Each row has a name. After each piece below comes the name of the row it's from, unless a question asks for something else. Each question is about the rows just above it.

Columns, left to right: Q M Z P
[ 77 129 172 145]  B
[139 114 141 120]  D
[112 115 141 120]  W
[135  92 128  88]  C
[138  86 140 123]  K
[105 113 129  88]  U
[158  75  97  44]  X
Go on from [105 113] to the end of its row.
[129  88]
Which row holds [ 86 140 123]?
K
The rest of the row after [ 92 128]:
[88]
The rest of the row after [139 114 141]:
[120]
Which column holds [ 88 123  88] top down?
P
Which column holds [113  75] top down?
M

Columns, left to right: Nasov Zunup Fozab kevub
[170 127  91 150] : mugis
[186 118 144 123] : fanul
[ 81 155 203  92] : gon
[ 85 140 139 156] : Biled
[170 116  91 150] : kez
[ 72 146 151 159] : Disob
[179 125 136 101] : Rapo
[ 81 156 203  79] : sima
[183 117 106 129] : Malop
[186 118 110 123] : Poki
The rest of the row after [118 110]:
[123]
Which column holds [155 140 116 146 125] top down?
Zunup
Go on from [170 127] to the end of its row.
[ 91 150]
q: [117 106]
Malop
After [ 81 155 203], its row goes on with
[92]
The rest of the row after [118 144]:
[123]

Columns, left to right: pofez pazev Niku geb
[165  84  83 118] = Sebe
[115 113 168 169] = Nava
[124 144 133 164] = vesu
[155  95  84 113] = kife
[ 80 146 173  88] = rifop
[115 149 136 162] = Lufim
[104 130 150  85] = ruza
[152  98  85 112] = Vip
[155  94 136 115] = rek
[115 113 168 109] = Dapo
[114 113 173  88] = Somul
[ 98 148 174  88] = nuku
Which row holds [152  98]?
Vip
Go on from [148 174] to the end of its row.
[88]
The row with [115 113 168 109] is
Dapo
Go on from [155  95] to the end of its row.
[ 84 113]
[133  84 173] is in which column, read top down?
Niku
Go on from [124 144] to the end of its row.
[133 164]

Columns, left to right: kime Momir Vozi gar gove Nit lakol
[138 150 140 137 132 132 142]  zoli
[121 125 138 121 134 134 122]  Ramu
[121 125 137 121 134 134 122]  Dopa
[138 121] is in which column, read top down?
kime
The rest of the row after [125 138 121]:
[134 134 122]
q: [138 150 140 137 132 132 142]
zoli

Columns, left to right: Puba gusu nif vef
[144 107 102 109] -> navu
[144 107 102 118] -> videl
[146 105  94 115] -> kif
[146 116  85 134] -> vades
[146 116 143 175] -> reli
Which column holds this, read top down? [115 134]
vef
Which row holds [146 116 143 175]?
reli

Columns, left to right: mamiz bim rop refav Nik
[ 96 168  77 169 123] : sot
[ 85 200  70 173 126] : mit
[108 168 108 150 116] : Sop
[ 95 183  85 137 131] : liboz
[ 96 168 108 150 116] : viza
[ 95 183  85 158 118] : lur
[ 93 186  87 157 126] : tisim
[ 93 186 107 150 118] : rosi
After [ 95 183  85 158], its row goes on with
[118]
q: [ 96 168 108 150 116]
viza
Go on from [ 93 186 107] to the end of its row.
[150 118]
Which column holds [96 95 93] top down?
mamiz
Which column holds [168 200 168 183 168 183 186] top down?
bim
[ 96  85 108  95  96  95  93] is in which column, read top down?
mamiz
Which row holds [ 95 183  85 137 131]?
liboz

Columns, left to right: Rotaf tar lizol muzam veze dip
[170 162 114 172  93 149] = puvul
[115 123 136 120 134 129] = mol
[161 196 118 138 121 113] = tibi
[115 123 136 120 135 136] = tedek
[133 176 132 195 141  85] = Vinaz
Which column holds [115 133] top down?
Rotaf
The row with [132 195] is
Vinaz
The rest of the row after [162 114 172  93]:
[149]

Columns, left to right: Sas lif lem logus vubug zela Belu kov lisu
[148 132 136 168 140 136 166 126 122] -> san
[132 120 131 126 125 116 120 147 136] -> Refa
[132 127 135 133 137 144 162 130 121] -> Nim
[126 122 123 134 133 113 139 123 129] -> Tofe
[143 128 129 149 172 130 161 131 131] -> faket
[142 117 116 133 134 125 139 136 140] -> tomos
[112 137 143 140 149 109 118 141 130] -> zakun
[126 122 123 134 133 144 139 123 129] -> nuriz
[138 111 116 101 134 120 133 159 156] -> nev
[135 137 133 127 130 162 144 132 149] -> tomi
After [120 131 126 125 116], its row goes on with
[120 147 136]
q: [140 136 166 126]
san
After [148 132 136 168], its row goes on with
[140 136 166 126 122]
After [133 113], its row goes on with
[139 123 129]
The rest of the row after [132 127]:
[135 133 137 144 162 130 121]
[148 132 132 126 143 142 112 126 138] is in which column, read top down?
Sas
The row with [132 127 135 133 137 144 162 130] is
Nim

Columns, left to right: Turik Marag litom legef Lovu
[120 124 135 108  41] : Vem
[ 79 159 129 207  58] : susig
[ 90 134 139 112  58] : bosod
[ 79 158 129 207 188] : bipa
q: [159 129 207]
susig
The row with [134 139] is
bosod
[ 58  58 188] is in which column, read top down?
Lovu
Go on from [ 79 158 129 207] to the end of its row.
[188]

Columns, left to right: kos bivur loz Gapel zanad
[143  77 173 102  79] -> bar
[141 150 140 205  71] -> regad
[141 149 140 205  71] -> bom
q: [141 150 140 205  71]
regad
The rest of the row after [149 140]:
[205  71]
The rest of the row after [ 77 173 102]:
[79]
Go on from [141 150 140 205] to the end of its row.
[71]
q: [141 150]
regad
q: [143  77 173 102]
bar

Columns, left to right: gosot Fato mas digus genan fenik
[175  67 176  78 157 127] : muv
[116  73 192  90 195 123] : ruma
[165  87 167  78 156 131] : Liri
[203 101 144  69 210 106] : Kav
[134 116 138 123 161  94] : vapi
[179 112 152  77 197 134] : nuka
[179 112 152  78 197 113] : Mivuf
[176  90 169  69 179 110] : Sunen
[165 128 141  95 156 102] : roke
[153 112 152  78 197 114] : Tepe
After [116 138 123 161], its row goes on with
[94]
The rest of the row after [179 112 152  78 197]:
[113]
Where do [123 161  94] appear?
vapi

Columns, left to right: Gog popup zike pef Tos korar
[129  91 208 114 196 158] -> kipa
[ 91 210 208 114 119 158] -> serup
[129  91 100 114 119 158] -> vevuf
[125 111 178 119 191  85] -> vufo
[118 111 178 119 197 158] -> butel
Where do [125 111] appear?
vufo
Which column holds [119 119 191 197] top down?
Tos
Go on from [119 197] to the end of its row.
[158]
q: [ 91 208]
kipa

Columns, left to right: Mefeg pigit tipev bebam falil dun goli sirun
[145 128 135 124 123 152 163 125] -> sos
[ 92 134 105 206 111 133  79  60] -> domu
[ 92 133 111 160 132 154 135 116] -> zotot
[ 73 130 117  85 143 162  82 140] -> visi
[ 73 175 111 160 132 154 135 123] -> zir
[ 92 134 105 178 119 141 169 157] -> Masem
After [152 163], its row goes on with
[125]
Where do [ 92 134 105 178 119 141 169 157] appear?
Masem
Which column holds [125  60 116 140 123] top down?
sirun
q: [ 73 175 111 160 132 154 135 123]
zir
Which column holds this, read top down? [145  92  92]
Mefeg
q: [ 92 134 105 206 111 133  79  60]
domu
Which column holds this, read top down? [ 60 116]
sirun

Columns, left to right: karav Foz nitef Demet voz Panu fegu
[ 78 166 119  89 151 123 166] -> nat
[147  83 192  78 166 122 176] -> ribod
[147  83 192  78 166 122 168] -> Daf
Which column holds [89 78] top down?
Demet
After [166 119  89], its row goes on with
[151 123 166]
Where do [147  83 192  78 166 122 168] appear?
Daf
The rest of the row after [166 119]:
[ 89 151 123 166]

Columns, left to right: zatib mape Sak vufid lodu Nek ropug Navev vug
[124  99 110 118 137 129 114 146 126]  bamuv
[ 99 124 137 129 110 114 118 139 116]  kela
[122 137  91  89 125 209 135 131 128]  sed
[152 121 148 180 121 144 132 127 125]  bigaf
[ 99 125 137 113 112 113 122 133 108]  nugas
Which column holds [124  99 122 152] top down?
zatib
[114 209] is in which column, read top down?
Nek
Go on from [124 137] to the end of its row.
[129 110 114 118 139 116]
The rest of the row after [135 131]:
[128]
q: [118 137 129 114 146]
bamuv
Which row holds [124  99 110 118 137 129 114]?
bamuv

Columns, left to right: ruber Rok kibu Tef netut mag fevog Dag
[126 138 120 113 127 179 144 170]  bam
[125 138 126 113 117 142 179 147]  las
[126 125 117 113 126 179 142 147]  puza
Which column holds [142 179] top down?
mag
q: [126 138 120 113 127 179]
bam
The rest of the row after [113 127 179]:
[144 170]
Which column holds [170 147] top down?
Dag
q: [126 125 117 113 126 179 142]
puza

Columns, left to right: sezi povi Fumo raz kupon
[112 151 156 106 158] = rupu
[140 120 151 152  58] = Pupe
[121 140 151 152  57] = tur
[121 140 152 119  77] = tuviz
[135 129 117 107 182] = pes
[125 173 155 100 125] = nugi
[117 152 151 120 131] = Toz
[112 153 165  96  94] = tonu
[136 102 101 149 160] = lag
[117 120 151 152  58] = lezod
The row with [121 140 152 119  77] is
tuviz
After [117 152], its row goes on with
[151 120 131]
[117 120 151 152] is in which row?
lezod
Which column holds this, read top down? [117 112 136]
sezi
The rest of the row after [136 102 101 149]:
[160]

